The rows of X fall into 4 groups, and each row is roughly a mix of its group's hidden directions.
X (104 x 11):
0:  53 -14   5  26 -35  18 -16  50  40  42   1
1:  36  22 -12 -29  24  -4 -72  14 -25  -1  46
2:  -9   9  -5   2  38  41  48   9 -10 -59 -46
3:   3 -11  42  42  -5  17 -25  16  80  -4 -10
4:  22 -39  22 -41 -15  24  34  47  -9 -40 -36
5: -23  72   6  31  30 -46  20   5  22  25  12
6: -11  44   0  44  16  -4  29 -63   6  10 -47
7: -21  14  -4  11 -31 -32 -24  39 -39  55  44
8:  36 -63   7  26 -20  49  16  17 -12  35  22
9: -49 -28 -51  -8 -50  41  10  25  -2 -20  16
10: -58 -15 -36  -7 -40  15   3  48  46  -9  13
11:  43   6 -10  -2  64   4 -62  37  -1  -3  -3
12:   1  12  16  32  28  37  29 -18  36 -39 -62
13:  28  22 -14 -87 -18 -25   4   6  15  29  17
14:  30 -12 -10 -31 -51  18 -39  14 -49  41 -22
15:  16  29  -6 -56   0 -41  47 -13  40  10 -37
16: -53  13  39  45   0  10 -14  65  14 -10   3
17: -21  15 -25  27 -17  24 -25  43  76 -10  12
18:  69  42 -20  14  22  33   0 -45   2   1 -25
19: -34   5 -38 -54 -52   6  39 -28  11  12  24
20: -18   8   5  33   9  45  33  35  14  42 -58
21:  14 -66 -43  12 -45  37  -8 -34 -14   4   6
22:  28  -3 -27  10   4 -37  27  35  13  35  71
23: -93   2   3 -13   1   0  39   4  11  30   1
24: -40  36  25  35   5  14  -6 -45  -9  -5 -65
25:  -6  19  40 -36  54   9   1  68  11  -5 -15
26:  25  12  34  26 -71  -3  24  32 -19 -42   5
27:  -4 -36   5  56  17 -64 -13 -36   3  21 -25
28: -18 -25 -59 -24   6  60  21  37  20   5 -19
29: -34  59   3 -36  31   2 -38   3  35  42   7
30:  -6  -2 -22 -12  -7 -24  10  62 -40  21  63
31:  -1   0  65  17  30  41 -41  17  -8  39 -27
32:  37   9 -35   7  -2  27  47  64 -38  11  -9
33:  35 -31  25  -1  -9 -64  41  15  32 -15 -35
34: -22  26  11  35 -38   5 -25  53 -40  48  -8
35: -69   4   9 -28  21 -10  -7  13 -52 -43  20
36:  21   0 -13   4  40 -16  40 -66  49 -24   0
37: -14  -5   1 -33 -40  13 -46  28 -69  20 -11
38:  31 -38  12 -15  13  46 -23  29  -6  22  67
39:  28  23  38 -47 -33 -34 -17 -10 -28  24  49
40:  32 -29  52  38   4 -47 -34  34  16 -20  15
41: -21  67  28  -6  26   3 -59 -24  -1  14  26
42:  38 -49 -12   1 -40   7 -17 -33 -24  -6  61
43:  13 -35 -10 -62  -5  38 -11  38 -37 -39  -7
44: -27  91  19  19  13   2  20  13  13  25  -6
45:  -6   2  15  27  25  46 -56 -10   0  59  29
46: -31  -7  12  15 -80  12  31 -18 -26 -14  36
47:  -6  -5  -1  61  19  29  21  22  15  72  -5
48:  17 -32 -19   4 -16  14  67 -38 -50 -17 -25
49: -56  -6  -2  26 -21   6 -19  52  58  -6  24
50:  30 -15  12   2 -61  17  23  72   6 -16 -11
51:  -4  -5   7 -25  -3 -15  50  37   6 -42 -69
52:  38 -36  24 -30 -43 -15  35   9 -22 -56 -10
53:  10  19   3  20   3 -81  -3 -34  -2  -9  51
54: -96  -8  -1 -24  -9   0  27  12   3  24  10
55: -20  29  -4  42  10  25  40  69 -30  -5 -18
56: -35   2  44 -20  26 -57  44  -4  16  32 -25
57:   4  40 -34 -74 -26 -24  12 -30   9   1  28
58:  45 -60  17  11 -25 -31  -5  18 -42 -40  10
59:   2 -26  18  35 -65  35  -2  44 -28 -19  26
60:  -9 -62 -25  17  -1  34  18  18   8  18 -66
61:  -5  -1   0  40   9  22 -63  -8 -47 -23  49
62:  21 -62  -5  57  -2 -29  -9 -31  -5  37  23
63:   7 -70 -28 -51  -5  16 -23   2  -6 -43 -18
64: -24  59 -57 -14 -31  17   1 -36   4 -10  34
65: -47 -29  -3  20  36   4  39 -33  29  30 -48
66:  18   8  48  26  21 -42 -50  34  43   2  16
67: -18  43 -56 -53  -7  41 -29   2  20  16   5
68: -10  41   3   7 -12  73  38  38   5  30 -17
69: -23 -34 -27  33  -9 -34  -9 -46   3  -2 -66
70: -28  26  37 -40  38 -21 -36 -15 -39  40  19
71:  32   9  31  41 -51   5   7  46 -18 -50  -2
72:  11 -68 -45 -21  -3  54  11  31   6   7   7
73: -48 -23 -20  29 -23  41 -24 -24 -34  -5  53
74:  61 -13 -24 -17   8   5  22 -65  36   2 -23
75: -67  34  14  41  32 -20  29  23  -9 -19  23
76:  13  54  11   8 -20 -28 -19 -39 -35 -47  41
77: -21 -48   6  37  58  22  -4  11  18  34 -42
78: -36  36 -51  -5  -4   3  -4 -60  -8 -38  31
79:  20 -32   6 -39  18  24  39  75   7 -16   2
80: -22 -55  31 -32 -15 -57  28  17 -36  -6   1
81:  49  20  17  16 -17   2 -48  43 -34 -38  33
82:  54 -38  41 -17 -41   3   2  -5 -32 -27  39
83:  36  14  19 -45  47 -32 -46  -3  -6  44  15
84:  60 -30  37  63   6 -23   8  -2  -6 -29  -4
85: -50  -7  21 -40   3 -24 -44 -59 -17 -22   8
86:  51  18  26  38  19 -30 -16  17  65  -7 -17
87:  14  25   2  70  -4 -17  23  28  42  45  16
88:   7 -33  -4 -51 -33  56 -30 -14 -22 -38 -20
89:   1   9  16  22  14 -22  -5 -81  56   4 -13
90: -28  92   0  21  -3  19  20   0  11  27  -4
91:  28  18  45 -31 -69 -31  37  11  -7   6  11
92:  50 -14 -19 -69 -20 -28 -37  17 -21 -16   1
93: -24  10   8  37  39 -37  31 -11  56 -14  44
94: -40  11   1  59  30  -7  15 -61  -3 -31 -21
95:  13   9 -31 -83 -38  -4  17  16  20  25  19
96: -31  42 -61 -20  -8  59   2  -9  29  13  -3
97:  -2 -65   5  22 -41 -31  35  37   9 -37  -3
98: -14  30  -9 -34 -71 -14  41 -30  -6 -17  30
99:  37 -39 -24 -42  26  14  33  32  17 -45  29
100: -32  11 -10   8 -14  19 -61  50  44  -3  36
101:  25  23  23  33  66 -24 -52 -18 -21 -12  -3
102:  16 -55 -20 -21 -43 -23  55   8 -15 -31 -24
103:  12 -13 -61 -66 -44   8   2  20  11 -19 -11
In each list below, one row fits none of the groups, and each other row fits one group, some only roughly. Which row is it?
    q216:  21  13 -13 -65  37   6  34  -4  46  26 -32
    q456:  21 -16 -11 -48 -23 -43 -43  46  41 -16   1
    q4:  16   1 -58 -33 -29   0  26  -8   1 -22  68
    q855: -45 -19  24 -40 -13  20 -50  34 -38 -33  -1
    q306: -16  20  -1  35  -7  69 -29 -20   0  58   3
    q741: -54   6  17 -10 -12 -48 -50 -39 -15  18  32
    q644: -33 -20  34  -9 -28  -8 -66  47  -2  10  33
    q604: -10  33  30  42  27  46  -5  16   8  64  16
    q264:   5  16  -7 -74 -12  -3  10  32  -4 -66   8
    q346:  24 -20 -27 -67 -28 -43  -7  29  33 -15 -20
    q747:  31  -4  60  12  21 -33  30  10  17  24 -57
    q158:   7  -1 -53 -68  27  -5   6  20  42  18 -25
    q319:   2 -19 -19  57   6  52 -31  46 -11 -36 -12
 -> q216
    q979:   7  59  29 -28  -6   6  13  59  26  -8 -42
    q892: -32  29  24  65  25 -13  30  30  42  -3  16
    q81: -48  -1 -51  13 -27  66 -11   7  -3  -3  32
    q526: -38 -28  28  -8  12 -14 -31  38  33 -34  57
    q121: -29  59  26  -6  51   6  10 -38  -6  46  -6
    q759: -21  10 -40 -80 -14  -9  37  -9   3  18 -29
    q66:  -1 -46   6  46  50 -21   4  33  19  50 -12
    q134: -74  13  51  33  10  -1 -35  20  -4 -16  -4
    q808: -48 -10 -64 -44   1  22  19 -31  25  22   6
    q665:  19 -25  67  56  -5   4 -26  29 -34   5   5
 -> q979
    q292: -56 -56   1 -19 -31  -2  17  12 -53  -9  22
    q168:  40 -17  10  74 -13  21 -31  23  16 -36  17
    q551:   8  -5  37   8 -33 -29  72  -5  23  -6 -46
    q608:   9 -35  -5  63 -19 -25 -16 -66  -8  20  -2
    q375:   9  18 -21 -59 -44   4  -3 -16 -11 -62  31
    q54: -38  59  -9 -47   8  21 -45 -27   2 -19 -22
    q676: -31  70 -21 -24  10 -24  42  22  18 -27 -21
    q699: -56  37   3  -8  29   6  50 -29  14  42 -23
    q122:   5 -32  -5 -54  47   5 -40  26   7 -13  51
    q152: -22  -5  16  45 -11  12  41  17  37  58 -42
    q351:  21 -46  26 -30 -12 -34 -23   9 -67 -21  20
    q498: -33 -16 -39  22  58  14  15  -4  39  -3 -52
    q415:  13 -38 -22 -69   3   3   7  25 -41 -29  36
    q493: -29  23  15 -33  52  29   0  50  15  -6 -50
 -> q152
    q159:  16  23  10  45   4  24  20 -45  24   7 -69
    q607: -81  25  33  24  26  -8  -6 -11  -5 -39  -5
    q376:  43 -30  34  52  11   3  -7 -22 -57 -26  13
    q44:  22   9  21  -5 -17   0 -58 -52 -23  -7  58
    q43:  17  -4 -41 -29  -7   3  60  48  14 -18  45
    q543:   4   0 -10   3  25  30  12  82  -8  53   3
    q470: -54  -5  51  22   1 -30 -40  -6  44  -7  28
    q598:  46   4   3  21 -22  30  -1 -39   5  32 -70
    q359: -55  18   4 -69   7 -35  -7  18  27  29  -5
    q635: -40  60 -44 -38 -17   2  -5 -32   8 -33 -14
    q40:  44  30 -26  46 -18  -8  31   1  -2  66  -8
    q248:  24  59   8 -20  22 -58  10 -51   9 -12 -11
    q42: -54 -18  -3 -39 -19 -37  32  39  47  11  -6
    q56: -32  16  30  55  32  -5  17  15  61 -29   2
    q648:  -1  51   5 -50  37  -9 -10 -46 -26  43  -7
 -> q543
    q63:  19 -31  21   1  16  63  17  58   3  41   5
    q719: -71 -44  -6  10 -41  18  21  31 -12  -8  25
    q772: -16  51 -22 -42  28   6  22 -39  25  44 -30
    q80:  20  40  26  45  25 -27 -36 -30 -33 -43  15
    q98: -31  31  -3  47  41 -59   3  -9  23  28 -25
    q611:  33  61 -10 -43 -34 -36  18 -13   6 -38  11
    q488:  -2   7 -15 -32 -37 -19 -38 -30 -62  45  -3
    q953:  -1  28  11  39  31  49 -18 -39 -58   8  18
    q572: -10  16 -21  10  20 -14  47 -41  55 -54   2
    q108:  19  26 -24 -15  -4  -4  58 -15  59   1 -49
    q172: -40 -12 -89 -19  13  22  -6 -10  21   0 -14
    q36:  18 -17 -44  42 -38  57  21   1  -4 -43   7
 -> q572
    q479: -27  17  55  39 -19 -57 -27  32  17  -6  12
    q180:   6  48  21 -16  25 -72  19  11  13 -29  34
    q545: -59  20  38  -2  34   0  14 -29 -37  49   8
    q125: -10  25  38  50   7  35 -33 -26  -9  59  -4
    q154:  -9 -41  30 -19 -26  17 -24  19 -24  59  50
    q771:  15   4   0  18 -36  22  -7  86 -26  30   3
    q982:   7 -10 -60  32 -34  63  24  -6   7 -28  -5
    q872: -32  15  -4  42  41  -4  26  32  27  37 -53
    q878:  24 -30   6  60  -8  32 -23  -7 -46 -36  33
    q453:  11  -3  -2  31 -28 -47 -27 -76 -10   1  27
    q471:   9 -39 -15  27   9 -69 -30 -49  -2  -2  25
    q567:   3 -19 -25  -2 -29 -45 -19 -71 -16 -43   2
    q733: -74  19   3  -7   8  -9  28  20  55  32 -10
    q380:  10  38   4  -5 -30  79  -8  -4 -23  29  35
 -> q479
    q651: -24   5  36  34  19 -31  63 -17  31  25 -35
    q947:  48 -10  17 -36 -26  -4  15  73  21  17 -20
    q176:  13 -33 -12 -52  -6 -41   7  11  -5 -71 -17
    q834:  15 -20  26 -32  32 -59  25  44   9 -41 -14
    q863: -14  20 -29  30 -19  63 -47  23  26 -14  33
    q532:  27  -8 -47 -48 -39  -3 -38  40  27 -25   5
    q363: -28  78 -26   1   0 -48  23 -27  16  -8   0
    q766: -11  14  13  50  20 -77  19 -20  11  19 -30
    q396:   6 -48  38  24  46 -54 -36   1   1   8 -26
    q901:  45  36   6 -41  15 -30 -60  28  26   8   8
    q379: -52  30 -37  28  -8  56   7   6  47  10  -2
    q50: -76  26 -12  15   3  31 -18  22  41  21  26
    q721:   7  39 -20 -17  70 -12 -31  41 -10 -22 -31
    q408:  21  47  49 -10  10 -60  21 -43 -10  -1 -12
    q425: -31  47 -23  40  11  49  -9  -1  57  15  -3
 -> q721
    q15:  46   8   7  44  11  12 -24  59  -4 -49 -21
    q576:   8 -53  49  31   2 -31   7   0 -59 -17  17
    q117:   9 -53  -8  -3 -33 -17  37  -6  -5 -40 -64
    q96: -13  51  -6  33   7 -42 -13 -37   7  21  60
    q7:  32 -33  15 -33 -43  22 -57  44  -3  21   4
    q295: -16 -34  66  42  19 -30  -3   2 -45  -4  24
    q103:  22  -5 -31  70  12  27   0  -7  31  48  29
    q449:  34 -20  -4 -21  58   2 -30  42  27  34 -37
    q437: -11  46 -34 -29   4  32 -34 -18   2   4  68
    q971:  81 -10  -7  32   1  19 -12 -26 -40 -31   0
    q588:  16  38  42  55  -5 -30   9 -27 -20 -50 -12
    q957:   4   9 -44 -13 -34   9  50  29  47 -34 -35
 -> q103
    q336: -38   5  -3  49 -49   9  15 -26 -29 -52  25
    q655: -14 -24  27 -28 -30  34 -69  16 -24  -6 -37
    q972:  11 -36 -36 -43 -43 -31  10  42  29 -36  -4
    q884:  32 -26  37 -44   6 -53 -29   7 -50  -4  11
    q835:  -6  25   4  48 -18 -37  64   0  10   7 -49
    q790: -12 -32 -47 -36 -16 -44 -29 -38  -6 -47  -2
    q636:   5  21 -22   5  -2 -57  -2 -58 -14  50  32
    q874: -50  -3 -36  22 -24  29  56  10  46  -2 -18
    q843:   4  17 -14 -70  -6  -4 -26  -4 -13 -48  52
    q775:  33  66   4   9  19 -42  -9 -28 -12 -51  -7
    q88:  12   2  -8 -51 -74   7   9  32  -5   7  44
    q240: -13  -2  30 -20  35  40   8  58   9   2 -60
    q490:  -1 -45  23 -12  40 -55  31 -30 -42  21 -11
    q989:  15 -53  17  14   4 -64  20 -10  -4 -26 -51
 -> q490
    q357:  16  47  14 -25 -27 -42  52   9  -4 -51  10
    q780: -69   7  41  14  36 -11 -14 -16  22 -48   2
    q561: -46  45   0  33  19  26 -22  12  58  26  21
    q24:  12 -40  57  19  -9  -4  35  34  14  44 -38
    q788: -23  11 -23 -18  29 -54  23 -51 -10  -2  53
    q8: -12  12 -28  12  43  46  17   4  66 -34 -21
    q178:  26  64  -4 -38   8 -51   3 -42   3 -26   5
    q672:  47 -28 -15 -19 -18 -34 -13  -9  36  39  56
    q678: 20 -8 47 41 34 -3 29 51  7 48 10
    q778:  -4  25 -25 -27 -79   6  35   8   3 -33  25
    q228: -19  12 -57 -54  52   4  -5 -28  29  17  -4
    q284:  14  55  -7 -12 -14 -61  21 -17  -6 -31  49
    q35:   9  20  43  45  19 -12 -47 -24 -48 -28  26
    q661: -52  19 -32 -51 -17  -6   8  30  53  21 -15
    q99:  34   4   1  32  13  48  42  32  36 -23 -45
 -> q8
    q466:  11   2 -26 -23  -1 -57   3 -60 -12  35  43
    q503: -19  75  36  -3  14 -31  21   9   4 -14 -46
    q638: -80  22  36  21  26  -3  -9  -7  -3 -42  -9
    q504:  14  68  30 -45  24 -22  12 -20  -9   8  44
    q877: -22  86  24 -34  13 -24  -8  -2   5 -30  -7
    q287:   1 -79  -9  -6  33 -30 -13   9  14 -25 -45
    q405:  50 -39 -39 -59   0   2  12  12   4 -14  43
    q118:  34   4   2  18 -44  24  12 -22 -20  16  78
    q557:  10 -31 -12 -21  34  26 -65  29 -11  40  33
    q585:  15   1   6  48 -12  27 -50  27 -43 -44  31
    q301: -14 -13 -50 -57   2 -24  22  34  13 -53  -6
    q726:   2  -4 -20 -40  41   9 -63   3 -13  38  45
    q529: -23  18  64  14  51 -38  10 -24 -14  38  -2
    q250:  25 -29  36  -7 -48  19  -7  67 -13  29  20
 -> q504
